Each row is where one point has got to under a steady rotation. How many steps took it there?
The counts run from 0 to 242.
-112 119 -56 -124 46 488 191 -30 -217 271 254 308 218 -11 -213 314 -20 95 5 76 -3 161 -93 418 -147 -9 67 265 82 -16 -160 199 497 360 -182 -101 -147 113 -101 97 227 -156 -122 -110 68 -238 -240 -395 -96 -54 -147 -48 -9 156 -362 -74 -247 -180 327 263 -113 -178 -217 -296 286 -109 -411 12 226 -399 98 208 352 -> 110
6 91 -157 180 262 -100 -92 4 62 109 1 321 218 188 -276 164 422 116 -33 -145 -264 79 -275 173 -152 -310 -72 140 131 291 -371 -162 216 20 204 -104 287 -231 -232 -29 -37 -39 -240 113 292 -90 -360 17 171 39 221 80 94 125 -433 -25 -7 -38 355 254 -187 -330 -117 -581 -252 54 -274 80 422 -16 -191 84 456 -> 11
-109 170 -103 29 76 435 240 -226 -246 360 92 341 402 75 -280 74 11 93 -77 128 -107 -71 -73 160 -314 -176 -11 219 138 -181 -129 283 450 124 5 -192 112 209 -113 50 122 -138 92 -94 196 -167 -160 -314 -211 -26 -129 -154 -41 282 -229 -334 -350 -173 459 216 20 -248 -84 -361 346 -137 -204 -101 305 -152 124 190 560 -> 114
-52 428 -248 29 -13 210 -250 -355 -49 160 239 278 141 -372 -219 232 154 159 -250 142 -75 -11 -70 214 -199 177 366 -109 -2 231 -61 -64 17 -8 302 -85 363 9 -49 -102 116 126 135 271 -2 -616 -284 45 252 153 72 -156 52 -132 -109 36 -78 -210 472 218 -281 -351 13 -128 2 -301 -248 -356 421 -250 -62 -189 141 -> 228
-171 265 -77 54 359 -11 -58 -79 -164 198 84 169 338 -49 -188 533 52 -223 -145 -61 -129 215 -75 31 -466 -174 112 10 51 243 -239 218 414 191 -127 -165 93 81 -416 193 51 -16 -195 78 297 -274 -177 -40 -26 58 -81 106 107 269 -510 55 -297 -171 340 145 -46 -204 -69 -397 99 -117 -363 192 314 -465 3 -162 225 -> 218
-81 310 -204 -199 197 183 -10 -208 36 131 275 220 -47 -183 4 520 -125 179 -26 249 5 330 -51 250 -89 4 137 222 110 -7 -95 173 403 175 -125 -35 -20 114 -78 144 222 113 -94 181 154 -330 -330 -90 -64 -151 6 -137 210 156 -241 -67 -217 -227 509 168 -268 -255 -241 -403 193 -221 -376 130 227 -401 73 217 283 -> 106
-54 91 49 269 -101 316 -267 -155 -122 191 261 269 -81 -223 -224 -41 32 0 37 119 -54 58 -93 121 -172 94 -376 445 20 182 -52 141 476 59 -91 48 112 381 -341 -128 250 280 57 -77 319 -119 -110 -204 -272 -137 134 237 104 235 -298 116 -221 -369 424 511 -58 70 -98 -387 -335 131 -78 -90 171 0 16 -370 379 -> 132
-258 -294 -112 438 -112 257 -316 -159 -46 28 381 270 59 75 -327 98 334 360 11 -300 -261 -198 -112 215 52 -151 -71 143 -7 373 -57 -85 286 28 310 53 352 -35 -164 70 -46 119 9 -35 318 -377 -45 21 26 8 36 12 11 -141 -499 107 263 -138 503 73 16 -144 37 -384 -379 190 -271 73 321 148 -51 -53 316 -> 137
-123 -75 -153 482 -114 416 -360 -107 -46 61 330 402 -98 -62 -291 -74 239 260 97 -122 -218 -347 -67 159 19 -123 -178 360 70 176 -114 56 411 -107 195 111 275 101 -162 -53 -13 306 184 -146 262 -309 -55 74 -251 44 144 102 75 55 -240 227 134 -174 523 284 93 -27 -29 -479 -343 80 -45 -106 149 122 73 -253 338 -> 133
-106 8 -85 -89 75 339 -35 -391 11 304 585 195 -84 6 -87 382 -174 385 -123 31 -118 -15 5 262 282 117 -157 29 -50 99 25 134 209 194 97 -26 302 297 -234 280 242 76 -126 -69 302 -377 -20 188 -15 -136 -64 -41 73 -27 -241 -190 -202 -445 425 256 -244 -47 -248 -184 123 3 -440 100 212 -164 -52 233 423 -> 30
55 33 -172 258 11 26 -271 -24 -392 154 -26 83 152 337 -471 128 272 -7 -1 -106 -139 -300 -13 56 -420 -334 146 13 -18 110 -114 213 560 -143 -135 -267 261 -5 -276 -12 -66 -159 -89 -109 443 -326 -72 18 -218 51 -134 -50 284 260 -171 283 155 -114 554 62 412 -190 213 -298 -76 -155 -37 -156 -41 -170 140 -94 293 -> 93
-267 44 -123 449 105 193 -61 -71 -142 172 -84 298 299 -141 -292 203 73 -139 -144 159 -93 -61 -116 56 -694 -86 99 157 9 260 6 230 471 144 -219 -184 210 266 -154 -74 131 -8 -15 63 311 -389 1 -302 -171 -219 -224 78 29 292 -511 -91 -139 -256 507 18 152 -141 154 -301 44 -143 -72 -59 280 -154 83 -175 220 -> 219
100 151 -149 111 -24 100 -227 -118 -202 91 480 -115 -128 377 -38 168 385 288 -21 -14 54 27 37 75 244 37 167 5 20 330 -305 -53 37 -84 -106 38 279 -24 -238 281 -23 340 -258 -16 194 -293 -382 91 161 91 87 108 338 -85 -164 221 -12 -212 661 261 -91 -69 -409 -240 -239 -127 -290 -197 130 -386 -64 -97 98 -> 51
29 42 123 93 100 69 70 -218 50 333 168 138 172 581 72 199 312 400 -10 -171 -128 66 99 -66 -175 -234 152 -132 -55 298 -216 -90 -8 -128 49 -327 564 -11 -329 -94 -27 -149 -186 84 566 -71 -203 148 317 -25 14 38 218 36 -130 -183 -47 -3 342 151 -245 -214 -23 -510 188 -191 -332 8 367 -78 -107 27 407 -> 40
-369 -111 26 323 -20 228 -266 -279 -60 108 412 242 320 3 -281 195 187 241 -143 -231 -324 -99 -50 151 -168 -174 14 -87 -139 409 -125 -84 211 11 463 -29 461 134 -245 81 -44 -33 180 139 435 -508 -9 297 143 65 -72 -30 -9 -121 -437 49 34 -140 285 162 -91 -66 161 -251 -195 -68 -256 114 356 94 -178 -267 234 -> 141
170 342 -125 166 -38 288 -69 -113 32 239 465 397 170 -152 12 282 298 135 93 7 31 -10 -160 317 -66 157 126 280 -42 485 -228 -28 121 134 47 64 72 -151 -349 -191 10 47 -230 -111 104 -214 -475 -132 340 248 326 2 141 -100 -262 -54 -122 -160 213 229 -472 -184 -142 -313 -349 78 -358 -121 307 -201 -114 -90 294 -> 4
-71 80 -212 97 131 -12 -448 -204 -116 18 164 244 131 47 -524 19 318 219 -282 -196 -246 -88 -129 59 -26 -176 116 -60 179 191 -230 -152 124 -188 362 -82 485 45 -208 129 -120 156 22 196 220 -453 -169 281 -56 134 72 65 178 18 -211 137 91 -191 531 319 137 -325 48 -234 -211 -146 -176 -176 375 -63 -123 -98 417 -> 18
-81 323 -69 -114 192 371 93 -271 -147 323 340 274 513 -76 -185 248 -61 55 -184 144 -174 -112 -79 126 -133 -114 13 32 24 110 -286 293 217 298 145 -60 259 -34 -301 207 -1 -24 -84 -187 2 -292 -213 -33 77 68 -18 -212 -88 62 -439 -201 -270 -306 397 214 -212 -151 -239 -154 328 -174 -186 30 402 -435 -76 177 379 -> 113
-96 114 -53 -190 27 38 -183 -289 -123 186 217 120 -278 28 -471 311 2 127 -307 -58 -64 360 -13 311 48 164 -150 92 144 -39 -103 -122 301 284 28 -238 85 375 -261 118 393 -33 -85 309 233 -286 -145 -14 -131 -176 -23 122 363 212 -44 132 -343 -371 373 467 -99 -144 -59 -205 -17 54 -440 -139 139 -152 -70 13 331 -> 23
-91 45 -43 292 -110 423 98 -136 -22 183 -69 468 418 66 -142 10 264 263 31 26 -238 -146 -162 119 -507 -202 190 229 54 20 -71 57 289 -105 161 -211 287 9 39 -297 -41 -203 107 107 320 -187 -268 -320 -30 -34 41 -209 -128 39 -180 -329 -128 -2 398 39 -126 -453 62 -595 153 -161 -90 -59 357 -6 95 51 514 -> 115
-120 81 -228 270 -108 214 -266 -144 -22 26 127 227 213 -99 -442 228 350 214 -173 -99 -151 -111 -125 230 -255 -99 464 -58 -111 257 -180 -137 15 87 158 -160 462 -148 19 -80 -37 -99 -69 295 63 -649 -206 -118 135 -32 -33 -150 106 -92 -209 -7 138 -175 715 -102 -18 -346 89 -188 -100 -145 -208 -290 429 -125 -73 -74 225 -> 224
-142 16 -91 395 -117 141 -342 -190 -241 81 0 151 151 -116 -553 -257 275 76 -169 -45 -212 -278 -165 43 -238 -190 -13 132 -92 50 -122 -7 241 -81 253 -123 443 160 -197 -70 119 111 127 73 277 -464 31 -189 -322 -125 -23 -4 68 212 -209 73 38 -305 556 197 305 -197 257 -208 -286 50 -51 -380 235 39 22 -289 393 -> 17
120 263 -223 222 -47 323 -146 -282 -179 266 35 118 -89 -12 -345 -233 99 104 42 224 -161 -288 -138 76 11 36 -110 314 4 21 -46 85 24 24 -112 -139 276 148 -222 -121 184 357 -230 -143 186 -161 -123 -306 -269 -128 160 27 250 232 30 -121 -187 -419 605 261 -34 -176 -106 -186 -118 99 57 -504 112 -35 -85 -51 529 -> 125
-60 190 -68 225 -126 64 -394 -214 -206 -126 -8 -32 22 147 -169 231 500 305 -256 -182 112 209 69 342 -153 -45 249 100 11 271 -168 -167 258 -209 50 -116 177 -122 -14 -289 -38 143 -82 338 290 -473 -580 -171 84 -25 -6 -4 248 -86 -32 274 2 -37 481 260 21 -183 -125 -352 -458 -182 -268 -100 74 -167 -18 -123 188 -> 177
-108 13 125 348 -104 564 121 -216 -152 406 264 83 127 150 241 72 94 234 147 59 42 -56 215 134 -302 -90 -144 295 -46 279 111 336 336 30 -280 -167 106 375 -272 -104 141 235 -25 -361 413 -60 -186 -318 -109 -117 -136 -50 -21 127 -219 -139 -359 -183 366 260 -138 108 -230 -465 3 -164 -125 12 86 -237 140 -212 279 -> 161
17 190 -24 66 -39 241 -138 -192 -286 211 230 -117 -258 318 -36 182 137 86 32 89 180 272 99 187 46 16 -2 209 100 187 -185 30 323 83 -396 -123 49 183 -327 228 232 345 -288 -12 328 -138 -335 -168 -54 -142 -90 110 351 244 -165 182 -301 -180 517 484 -38 42 -418 -325 -173 -123 -352 -78 102 -407 6 -101 163 -> 52
50 460 -201 -172 189 -23 -195 -222 -84 67 234 239 -84 -202 -130 599 102 28 -216 159 24 251 100 244 -219 134 214 -6 71 74 -142 -6 367 128 -142 -91 -85 16 -225 48 116 15 -45 234 112 -442 -329 99 197 108 -66 -89 403 74 -211 218 -139 -242 457 305 -233 -251 -56 -368 23 -170 -378 -5 182 -452 18 -22 163 -> 102
-10 42 -108 113 -314 502 -66 -412 -214 323 413 50 -145 109 -58 24 -6 514 -6 201 16 -220 139 98 66 123 68 236 -151 55 158 265 213 20 -167 -229 331 487 2 -40 312 206 17 -243 246 -360 -65 -136 -279 -209 -151 -125 200 3 120 -151 -86 -346 595 118 -43 -20 -140 -189 160 -268 -123 -239 -65 -55 102 -40 300 -> 154
22 372 -194 14 12 235 -134 -308 121 217 426 261 -40 -264 -54 232 58 325 -75 188 -77 60 -187 269 118 151 209 156 28 262 -80 -44 -23 151 230 -44 264 -16 21 -45 261 219 -121 58 142 -406 -412 -128 217 6 264 -132 83 -114 -156 -235 -187 -359 511 94 -512 -362 -211 -265 -38 -120 -338 -198 451 -204 -161 55 410 -> 232
173 154 -243 265 -27 371 -288 51 -175 145 263 336 -62 255 -179 261 253 196 221 -18 -114 -249 65 130 -189 -147 68 165 87 4 -55 198 635 -169 -176 -92 113 -99 -249 -130 -4 -55 31 -360 173 -267 -225 33 -103 266 117 -180 311 95 -124 226 187 -71 561 142 128 -137 -37 -708 -218 -137 -135 -93 -91 -66 232 -55 285 -> 209
-325 -360 163 399 -227 312 -192 -113 -255 73 42 278 126 156 -442 73 246 173 -10 -260 -134 67 29 264 -376 -111 -155 100 -36 158 -26 -35 473 -46 118 -168 304 321 -116 -98 117 -185 202 56 459 -320 -35 -90 -157 -151 -157 75 -72 124 -287 121 8 -75 311 277 203 6 144 -439 -215 11 -196 40 204 133 -10 -195 174 -> 140
-75 27 -41 131 -133 261 -98 -286 -250 210 223 -71 163 -151 -162 437 -30 193 -220 45 116 127 -144 527 -38 -69 -103 379 -128 355 219 210 465 222 65 75 -44 315 31 -199 242 -67 -234 -111 329 -425 -379 -301 -131 -310 -74 123 24 61 -431 -124 -306 -390 184 206 -196 94 -203 -91 -240 -20 -277 194 64 -146 -34 122 376 -> 186
-41 136 -52 167 -46 137 -75 -205 -432 76 -210 -138 181 286 -233 -43 280 8 -281 107 35 11 8 -127 -333 -337 41 205 59 18 -200 141 304 -203 -259 -128 269 183 -160 62 84 285 -148 75 446 -236 -395 -360 -316 -212 -123 146 187 355 -87 51 -240 -109 733 370 303 -107 -119 -277 -138 -261 -62 -195 27 -305 104 -89 306 -> 172
56 177 -211 189 116 160 -135 -49 -337 256 158 -55 261 199 -450 200 -41 -158 -144 29 -51 -238 -61 56 -296 -333 -111 12 -117 333 -34 295 351 170 -179 -157 321 150 -499 94 80 -2 -365 -303 297 -485 -56 -12 -92 -43 -140 74 215 298 -454 51 -261 -409 365 131 106 3 90 27 55 62 -37 -116 -62 -429 64 -163 212 -> 92
192 342 -137 29 200 -3 -262 -274 108 181 111 265 -173 91 -150 114 380 199 70 -28 -116 226 -61 156 60 32 -40 122 122 242 -286 -133 33 -23 87 -94 246 -135 -319 -209 134 148 -234 235 295 -146 -390 -22 230 92 321 162 381 204 24 36 -54 -125 419 401 -462 -289 -297 -518 -257 51 -297 -169 299 -105 -138 -25 456 -> 127
-149 167 -154 251 -49 461 -77 -232 -109 147 291 511 481 -149 -129 301 255 330 -36 -27 -186 -221 -79 289 -250 -84 227 4 -84 269 -119 88 242 -14 289 12 268 -100 -25 -146 -125 -79 178 11 62 -441 -215 -108 230 250 72 -247 -178 -99 -384 -143 7 -81 361 25 -140 -268 18 -213 67 -261 -250 25 342 -129 23 -37 370 -> 112
